Rotation paths and how fast each direction turns (degrees a step)
Each turn is a multiple of 5 degrees from 10 to 175, or 0.
Each row of a path follows its step; steps can be skipped.

step 0: [ -7  -4   4   4  -8  17  -4   2 -10   0  13   2   2  -8  -1   9  -7  15
  14  14   6   3   4  19   9  -2   8   5  -7   0]
step 1: [ -9  -1  -1   1  -8  20   6 -16  -8  -1  -4  -1  -6  -1   2   7   4  -9
 -11  -7   7   4   3  -3  -4  11   7  -4  22 -15]
step 2: [  0  11  -8   0  10 -10   7 -13   2  15  -5   7  -8   1  -8   9   7 -17
  -9  -7   8   0   8  -6   6   4 -10   3 -17   6]
step 3: [  5 -27  -1  15   3  -9  15  15  -1   1   2  -9   2  10  -1   4   1  -8
   3  -3  -7 -10  -6   4  -1  -6  -5   2  -7  11]
step 4: [  6   7 -12  -3 -16  -1   5   9  -4  -3 -14 -11   8 -12  -3 -11 -11  -2
  11   3 -12   6  -7   2  -2   2  19  -7   3   7]
step 5: [  1   9   3   4  -7   4 -12   5   2 -11  -8  17  -9 -12  -6  -5   7  10
  -5  -5   1  10  -2 -15 -19 -11  -7  -7   0  -6]
step 6: [ -3   7   8  -7  19  -9  -4   5   1   4   9   1   3   3  -6  -1  -4  -2
  -6  21  -2  -6   9   9 -16   0 -16   5   6 -10]
step 7: [ -1  -8  15  -6   5 -10   1  -6 -10  -6   9   7   2   8   8 -16  -7   0
  -2  -9  -6  -4  10  12  21  -3   9   1   9   5]
step 8: [  3  10   0   6 -12   6  -5  -6  17  -4   0 -15   1   7  16   0   2   0
   6   2  21  -1   3 -13  13  -7   9   3   6   6]
step 9: [-13  -2   0   1  19  10  -8   0  10   6  -5  -8   1  -5   1   7  15  14
   8  -8   0  -2 -11  -8  -3  20  -1  -3 -11  -1]
Speeds:
[ 1 -3 -1 -6  3  1 -2  3  3  1 -3 -1  3  2 -3  1  2 -6  3 -5  4 -6  3 -1
  4 -3  0 -3  3  6]	70
[-1  3 -2  0 -4  3  1  1 -7 -5 -2 -5  0  3  3  2 -2  1  7 -2 -1  4  6 -5
  1 -1  1 -1  2 -1]	100
[-6 -4  0 -1 -6 -1  4 -4 -3  3 -5  1 -1  2 -4  6  6 -3  2  3  0 -1 -4 -1
  2  0  2  3 -3 -1]	40

step 0: [  9  -1  -3  10  11   2  -4  15  -6   5   3   6   8  12   4   3   4  17
   2  10  -9   7   0  -8   2 -19  -2   8   6  11]
step 1: [ 12  -5   8  -3   3  -5 -23  -7  -3  -2  14   3  -4   2  10   3  -5  11
 -12  15 -10   1  -1   4   6   2  -1  10   5   9]
step 2: [ 19   3   0   0  -3  -6   0   2 -13   7  13  -2   2   1   2   3   6  -3
 -10   5 -18   8 -10   2  -4  -1  21   1  -6   3]
step 3: [17  4 -2 -7  3  6  1 11 -7  3  5 -6  6 -2 14 -4 16 15  0 16 -6 -6  0 14
 -8  2 -3 -8  2  1]
step 4: [  7   2  -2 -11   6   9  -3  -7 -11 -14  12 -11   6  -1   3   2   6  11
   4   9   3   0  -7  11  20  -7  10   5  -6  -3]
step 5: [  8   8 -18  -1  13  13  -2   2  -1   1  18  -7  -7 -10  -3   1  -3  -5
   1   9  -4 -15 -11  -2   1   1  13   1   5   4]
step 6: [ -2  13  -1   7  16   4   0   9 -16  -4  14  -2  -1 -14  11   3  -7   8
   1  -3  -2   1 -10   9  -6 -16  -5  -6   1  -5]
step 7: [ -1   1   0  -6  10  -6  -5  14   7 -11   3   1  -5  -4 -10  -4 -12  16
   5  12  -6   4 -19  14   3  -8   4   5   4   1]
step 8: [ 11   6  -6 -10  -3   1  -3  10   1  -1  17   5  -3   5  -4   9 -26   1
 -11   5  -4  -6   0   6  -1  -8   3  -3 -10  -4]
step 9: [ 12   6 -10 -10   6  -4  -6   9  -1  10   5   8   7   1  -3   4  -3  18
   0 -13 -13   3  -8  -2   2  -8   3 -19   3  -3]
Speeds:
[ 1  2 -3  3  2 -3 -2 -7 -4  4  2  1 -4 -3  2 -1 -1 -2 -3 -8 -4 -2 -4 -2
 -1  5  2 -4  1 -1]	100

step 0: [ -7  18  -4   3   7  -1   9   2   8  12  11 -12  -9   9   1   3  -3   4
 -16   0   7   1  -5  -7 -16  16   7   7  16 -17]
step 1: [ 10  -6   8  -9  15 -17  14 -11   9  -8 -10  -4   4  -2   6 -13 -14   5
   0  -9  -4  -7 -13  15  -2  -4  -8 -13   7  -8]
step 2: [-22   8  -2  -2  14 -13   9   5   6   5 -12  -6  10   3   1   7  -2 -10
   1 -11  12   5  22 -13  -4   3   9  -9   6   7]
step 3: [ -1   7   8   6  11   8  18   0   0 -16  -5  -9 -16   5  13  16   2   1
   0  -2   1  -1 -20 -11  12 -12  -9  -3  10   0]
step 4: [ 13   1 -18   5   3  -5  18  16   4  -1  10   7   6  -1  -8  -6  -2  -4
   0  -9   7  12   1  -9 -15  -8  -6 -24  -6  -1]
step 5: [-18  -2   0  15   2  -9   8  -5  -8  -7   8  -5  12  22  -5   4   2  -3
  -3  -2  21  -4 -20   7   9   5   5   1   0  -8]
step 6: [-11  -8   5   0  10  -9   4  -1   6  -6   1  -3 -17  -3 -10 -19  -3  -1
  -3  20   6  -7  -1 -11 -17 -18  -3 -11   8  -1]
step 7: [ -6  -3   1  -5  10  -9   5  19 -14  -7  -8  24   6   9  14   0  -1   7
 -16   0   6  -6   0  -2   7  11   8 -13   7  -1]
step 8: [-15 -11  -9  -2  10  10  14  -3  14   1  -8   5  -5   2  -6 -12   2   0
   7   1  13   4  -2 -16  14   5 -24   9   1  -5]
step 9: [  2   7 -15 -12   7  -1  -4   3  -7   0 -12   0  -5  19   0   2  11  10
 -22   1   8  18 -11   4 -17 -11  -5  -4   1   5]
Speeds:
[-4  8 -4 -3  0  3 -1  3 -2  6  0  2  1  0  2 -2  1  4  3  0  3  1 -1  1
 -3  0  9 -4  0  3]	155
[-6 -1 -2  0 -5 -7  0 -1  3  2  1  2  9  0  4  2  0 -1  5  0  2 -1  0 -3
  2  4 -3  1 -4  3]	125
[ 2  5  5  4  3 -2  3  0 -1 -4  5 -5  3 -2 -1  4  1 -3  4 -4  0  1  0 -3
  1 -5  3 -5 -4  0]	35
[ 0 -3  4  3  3  2 -2 -4  4  3  2  5 -6  4  2  1  0 -3  5 -4  1 -1 -7 -3
 -1  4  3  2  0  2]	145

step 0: [ 11  -3  -8   4   6  19  -2   7  -6 -14  -1   1  11   4  -2  -1 -17   3
  19  12  -5   0  14 -10   5  10  -6   8  -5   0]
step 1: [ 21  23   4  -8  10   5  -8   1  13   4  -5 -10  -9  -6   0   5  -5   2
  20   8   7   5   0  -7   5  10   0  -4   4   1]
step 2: [  3   5 -11   5  11   6  -7   2   5  -2  -4  -9  -2   8 -17 -13  -7  13
   7  14  -4  -9  -2  -9   1   6 -14  10   8 -19]
step 3: [  9   3 -13  -5   2   9 -15   2   8  14  -4  -9   2  -7   3  13   1  -6
  15  15   3 -21  -1   8  12   1   2   7  -3  -7]
step 4: [ -2   8  14  -6   7   8 -15   0 -13  -1  -7   1  10   5 -12  11  -1  -1
  11  20  -7   0 -10  -8  -4   7  -6  11  -4 -16]
step 5: [  7  -6  -6 -18   9 -10  -7  -9  12   5  -3  -9  10 -10   3   7  -1  -4
  15  -2   6  -5   1  -7  -7  21  -4  10  -4 -16]
step 6: [ -5   6  -4  -6  -3  -2   6  -2  -1  -5   6   0  10  -2 -10   6  17  11
  22  18 -11   1  10  -1   8  10 -12  15   3  -4]
step 7: [  0   1 -14 -13  15   3 -11   4 -10  -7   6  -8 -13  -7  10  15   8   7
  22   6   3  -5   2  -5 -11   9  -3  -5  -3  -4]
step 8: [  3   5  11  -7   4   3  -3  19   8 -10   0 -11   3 -11 -22   6  10  13
   4   6  -9 -10   8  -2  -7   9 -12  -2  -7  -8]
step 9: [  6   3  -9 -13  -1   3 -13   0  12 -15  -1 -11  -2   6   9   7   7  -5
  10   4   3 -10  14  -8  -8 -13 -17  11  -8  -7]
Speeds:
[-5  0 -7  1 -1 -1  5 -7  1  2  2  4 -5 -5 -3 -2  0 -1  3  2  1 -3  1  1
  1 -6 -3  4  0 -1]	100
[ 2  0 -1  0  0  4  3  2  3 -9 -1  3 -2 -3 -1 -3  3  3  5 -2 -1 -1  4 -5
 -2 -1  1 -8  0  4]	45

step 0: [  0   5  -5  10  -1  14  -1  -2   3   3  -5 -11  -2 -24   2  13  17  17
  -3  13   7  -1   5 -15  -3   4   4  -2   1  -9]
step 1: [ -3   9  -9  13  -5 -13   1   8 -11  -9  -6  -4   7  -8 -18   1   9   5
  -9  22  -2   0   6   6  -5   7 -10 -10   8   4]
step 2: [  6  -1   8  27   4  -3   8  -7 -18   7  -2  -5  -5   2   0  11  15   3
  -4   5   8  -1  13  -5 -13  -2   6   0   4  -9]
step 3: [ -7   5   9  23 -14  -8   1  13   7  -5   0  11   4 -17  -3   6   6   7
 -14  -6   1  -3   9   6  -4   5  -6   2   9 -10]
step 4: [ -7  -5 -14  14   0   4  16  -6   6   7  -5 -10 -15 -18   1   5  10  12
  -6   4   8   8  10  -5  -8  13  -3  -5   2  -4]
step 5: [  2   6  -3   2  -6 -12   8  19  -2  -7  -5  -1  -8   0  -9   6   9   3
 -10  17  -6   1  12  14 -16   7   2 -13  10  -8]
step 6: [  1   5   7  19   5   5   7   3 -16   7   8   7 -10  -9   3   7  17   6
  -5  11   6   9   3  -2  -2   8  20  -1  -3 -12]
step 7: [ -9  -4  -2  20  -6  -6   3   6  -3  -1   0  10  12 -17  -7  -3   1   3
 -11  -1  -6  10   0  18 -12  17   2   3  11  -3]
step 8: [ -3  -7  -8  18  14   0  10 -10   4  12   0  -4 -15  -9  15   3   9   3
  -1   8   1  -4   8  11 -17   6   1  -2  10  -7]
step 9: [  4   9   0   5 -12   1   1  13  12   0  -5  12  -5  -3  -2   8   5   5
  -7  20   0  -8  -1  19 -11  10   2   2   8 -17]
Speeds:
[-1 -1 -6 -1  5  5  2  6  4 -2 -1 -2 -1  1 -4  4 -3 -3 -3  7 -2  0  0 -3
  3 -4  1  2 -1 -3]	80
[ 7 -3 -2  0  3 -6  6 -1  0 -1 -1 -5  3  4  4 -3  0 -3  1  0 -5 -1  4  0
 -5 -2  1 -4  2 -2]	115
[ 7  3 -4  2 -3  2  2 -1  2  0  1  3  7 -7  2 -4 -1  1 -2 -2 -1  4  0 -3
  6  3  0 -1 -3 -3]	110

step 0: [ -1   8  -6  19  20  -2   2   4  -4   8 -10   5   1  16   8 -12 -18   3
  12 -11   1   1  -1  -1  -5   5   6  11 -11  -7]
step 1: [  5  -2  -9  18   2  -3   3 -11   1   3  12  -5 -13   6   1  15 -10   2
   2 -10   5  12  10  21  -3   5  11 -14   6 -11]
step 2: [  5  -1   6   5  -5   1  -1  -7   6  10   1  -3   9   8  -1  13  -2   4
  11  19   1  -8  16  21  -9  -3  10  13 -14  10]
step 3: [ 13  -2 -13  10   2 -24  -9   0 -12   2 -16  -1   6   5  -7   6  -7  18
  -1   3  12   3   1  -6   3   5   8  14   0   5]
step 4: [ -6   3  -2  10   4  -1   5   6  -3  13 -12   1  -1   6  10   3   0   0
   3  -9  10  29   4  15   7  -7   5  -2   9  19]
step 5: [  1   7   1  19   8  14  -9 -15  -7  18   8   0   9   5   0  -3  15  13
   1   1  16  -5  -4  12  -3  -3   2  -8  -8   2]
step 6: [  3  10  -4   0  21 -16  11   0  11   8  -6   7  -8   9 -18  15   5  13
  14   4  11  -5  -2   3  -2   0  -4  -1  -7  -2]
step 7: [ -2  -8  -6  17 -10  -8   6   6   0   8   7  -4   3  18   0  14   1  -5
  17 -23   8   2   5  -6   2   6  -4   9  -6  12]
step 8: [  2   2   9   6  -4  -9  -1   0  -8  11  17  -8  -8  21  17   0  -3  24
  -2  10   0   4   4   5   5   1   0 -10  -2  11]
step 9: [ 11   8   6   3  23   5  -9  15  -8   3   2   8   2   4   4   8 -13  13
   3  -3   9   5  10   9  -8  -7  -7  11 -16  -3]
Speeds:
[ 4  3  1 -2  3  7  1 -4  0  1  3  2 -5 -6 -2  1  2  2 -1 -1  3 -2  5  8
 -1  3 -3  1 -1 -4]	90
[ 2 -4  4 -5 -4 -1 -2 -1 -6 -6  4 -2 -4  4 -3  3 -2  1  1  2  0  3  2  1
 -2  3  0  6  1  5]	65
[-2  0  1 -5  3 -7  3 -1  6  0 -3  1 -7  2  4  0  1  2  0  6 -2  2  0  5
  1 -1 -1 -3  5  2]	160
[ 0 -2 -3  2  0  1 -5 -3 -1 -1 -2 -1 -1  6  6 -6  5 -4  1  0  2 -8  0  3
  0  3 -3  5  1  1]	145
[ 0 -6  3  3  2 -2  7  1 -6  4 -4  2  0  2  1  1  0  1 -1  0  4 -3  4  1
 -8  0 -1 -4  0  2]	0

step 0: [  2  10   0   4  -3  11 -21   7   3   6  -8  -2  -8  -4   5  11  -1 -11
   0   5   6 -17   1 -16   3   4  -5  14  -1   8]
step 1: [  0 -19   2  15  -5  -8  -2  14   3  -6   3   8  -2 -10  -8  23   8  -5
   5  -3  -4   2   0   0  -3   2  -2   8   5 -14]
step 2: [-14  -3  -3   1  -2   3 -11   5  13   7   1  -6  15  -2 -11   0   5   5
  -7 -12 -12   1   1 -24   1  -3  10  -6   6   6]
step 3: [-13  -5  10  -4  -8  -3   2  11  21  -5   1  -1 -11   1   2  -8  -1   1
  -1 -15  11  11  -8   9  -6  12  -2  -2  12   0]
step 4: [ -2  21 -18 -10  -5   1 -10  11   8   3   2  20  -7   4   8   2   9   3
  -6   3 -10  -1  -2   4   1  -2   5  -8   6   7]
step 5: [  3  -3  -6   0   6  -6   8  11   4  -6   8   2 -15 -10   2  -8  -8  -1
  -1  -8  -8   6  -5   5  16 -22 -12   6   7  -9]
step 6: [ -5   0  -7 -12  -2   8  -2   4 -15   7  -1   0   3  -7   2  -4   2   5
  12  -7   8 -13  -9  -2  15 -12  23  -5   5   0]
step 7: [ 11 -14 -12  -3  -7   7  14   5   2  -7  -7  -8  -3   7  -8   1  -4 -16
  -1   0   8  14 -17   6   9   3   7  -2  -8   3]
step 8: [ 11  10  -3  -8   6  26   1   4   1 -20  -1  -8   1   6  -4   1  13   6
   8  10  -1  -8   4  -7  -2  -2   0  -7   5   7]
step 9: [  1  -2   5  10   0  11  -7  13 -15 -14   9   6  -4  -9  -5 -10 -11  -9
  -1   4   1   4  -5  -5   6  18 -16   3  -4  -3]
Speeds:
[ 6 -2  0  0 -6 -2  1  0  3 -5  6  5  0 -3 -1 -1  1  4 -1  1  1 -3  1 -2
 -3 -4  1  4 -5  5]	100
[-4 -3  3 -1  2 -4  4  3 -5  2  2 -1  4 -2  1  5  1  0 -6  2  3 -2 -6 -5
  0 -6  2  1  0 -3]	80
[ 9  0 -1 -1 -1  1 -1  4  2  2  2 -3 -3  5  5  6 -1  2 -3  5 -2 -3 -2  1
 -2  1 -4 -2  4 -3]	95
[-3  5  3  5  3 -1  0  5  1 -4 -4  5 -2  5  0 -6 -1  5 -3  5  4  1 -1 -1
 -1 -1 -1 -3 -2  0]	70

step 0: [  7   2   7  -2  -9 -10   5   4 -16   7   2 -20   7 -13  -1   1 -13 -12
  -9   3  10  11  -6   1  -7   0   8  -5  -9   2]
step 1: [ -4  -2  -2   2   2  14  -1   4   3  -1   6  19   3  -9 -10   0  -5   4
  -8   7   4 -25  -3 -10   3 -13  11  -1   3   7]
step 2: [ 17   5  -9  -1   9  -9 -12   0  -6  -7  -6  -7  13   3   8  -8  12  16
   0  -5  -6   6   2   8  -9   4  12  -2   2  12]
step 3: [ -4  -2  -7  18  -7   1  14   4   0  -6  -4   1  -8   0  -6  -2  -1 -20
   6  -9   3   7 -11 -12  -1   1   3  16   3  16]
step 4: [ 10   7   8   6  -2  13   1   4   9  16   8  16   5   5   6   1  -7   4
   0  -8  -3   3  17   4 -18  -6   0  -2  -9  -5]
step 5: [  4  -2  21 -14   3  12  -1   2  -6  -7  -4 -14  10  -2  -9   0   5  -3
  14   1  13  -2 -15   9  -5   7   4   4   1   5]
step 6: [ -1   5  -7   4  15  -4   6  -1 -10  18  -3   4 -10  -7  -5  -7   0  -5
 -12   9  10 -14  16  -3   3   5   6  14   1   6]
step 7: [-12  -2  -7  -2 -10  -4  -2   2   0  -3  -1   8   3   6   9  -7  -7  23
  -1 -13   7  -6 -13  12 -17   6  -3  -4  -2   9]
step 8: [  4  -1  -8  -2  -1  -4  -2   2  12   9   9  -8   0  -7 -26   9  13  -7
   9 -14  -8   6   2   2   4   6   2   5  -2  14]
step 9: [-11  12  -5  -5  -4  11   3  -2   3  -2   6  -7   4  17  11 -12  -6 -15
   0  -1   9  -3  17 -11 -10   1   8  -6  -7  -3]
Speeds:
[  2   1   3  -2  -4  -3   1   0   0  -1  -1  -3   0  -4  -2   2   4   0
  -3  -5   0   1 -10  -3   2   3   3   7  -2  -4]	145
[ 7  2  4 -2  1  2  2  4  0  0 -6  3 -2  4 -1  0 -1  0  1 -2  8  4  2  0
  2 -2 -6  2  3 -3]	55
[-1 -3 -8  4  1 -1 -5  1  0 -5 -2  0  0  1 -4  0 -1  7 -4 -7  2  2  2 -3
  3  1  0  1  1  3]	70
[ 1  1  3 -5  5  1 -7  2  1 -1  5  1  0  1 -3  0  6  1  4 -6 -3 -2 -2  3
  1 -5  0 -2  4  0]	115
[-3  3  1 -2  0 -2 -2  0 -2  5 -6  4  7 -3 -1 -3  1  1  3 -1 -5  0  5 -6
  2 -2 -2  4 -3 -1]	155
[ 2  2  3  1  1 -3  1 -7  0 -1 -2 -3  3 -2 -5 -1  1  6  5  3  1  7 -4  2
 -2  0 -3 -4 -1  4]	135
[ 9 -1 -2 -1  3 -4 -2 -2  0  8  2 -2 -2 -3  3  4  1  1 -5 -1 -2  4  6  3
  0 -1  1  1 -3  0]	170

step 0: [  1 -13 -14 -14  -2   8   0   5  -5 -13   0   3  -1   4 -16   1   2  -8
  -8  -3 -11  -6  13   2   4  -4   1  -6 -21   6]
step 1: [ -5  -9   3   1  -2  -7   4  -1   2 -20  15  -2  18   1   0  14   2  10
   3  11   5  -7  14  -3   7   7   9 -13  -4   1]
step 2: [ -2  -4  -1  -1  18  -2  -1 -11  17   1  20   0  10   9 -17   3  -4  -4
   1   1   3  -4   0   1   3   8   3  15   8  13]
step 3: [-11   0  -4  -3  -5  10  -3   5  11   7   7  10 -15  -3   0  10   2 -18
   4   1  11  -4   3  10   8  20  -2  -4   4  12]
step 4: [  3  -4   1  -3  -3  22  -1  13   1  -5  12   7  -6  17   2  -7  19  -1
   4   2   2 -14  -6  -1  13  -6   8  -4  -3  -1]
step 5: [ 21   1  -1   2   1   9   0  -1   1  -9   5   1  -2  10  -6  17   1   3
   4 -19  -6  -4  14  -9  -3  -2  11 -16  -1  10]
step 6: [  6   0 -10  -8   4  -4  -4  -3  26  -8   6  -6   5   8   4   1  -3   8
  11  -3   8   5   9 -15   7  12  -9 -10   3  -9]
step 7: [ -5  -5 -10   4   9   0   1   4  20  -8  13  -7 -15   7  -1  20   1  -4
  -4  -6   4   1 -10  12   1  -4 -10  12   3  -8]
step 8: [ -7  -4  -9   8 -10   6   3   3   6 -11   0   4  -7   5   0  -6  22   2
   1 -11 -10  -3   3  18  -3  13 -15  -4  -2  12]
step 9: [ -2  -2   5 -13  -7   5   8   7   8 -12   7   5   3   1   4   0  12   4
  -5 -13 -19 -13  13  -6   2   5  12  10  -7  -9]
Speeds:
[ 1  2 -3 -2 -8 -2  3 -7 -3 -2  4  1  4 -3 -2  0  6  4 -3 -4  1 -1 -1 -2
  1 -4  3 -2  1  2]	90
[ 2  2 -3  1  0  0 -1  5 -4 -6 -4  3  1  1 -1  5  6  2  6  7 -3 -3 -3  3
 -2 -3 -1  0 -2  3]	95
[ 4  1 -1 -4 -2  4 -7  2  1  4 -3 -8 -3  0  2  0 -1  3  3 -1  1  1  1 -1
  2 -5  5 -2 -3  2]	60
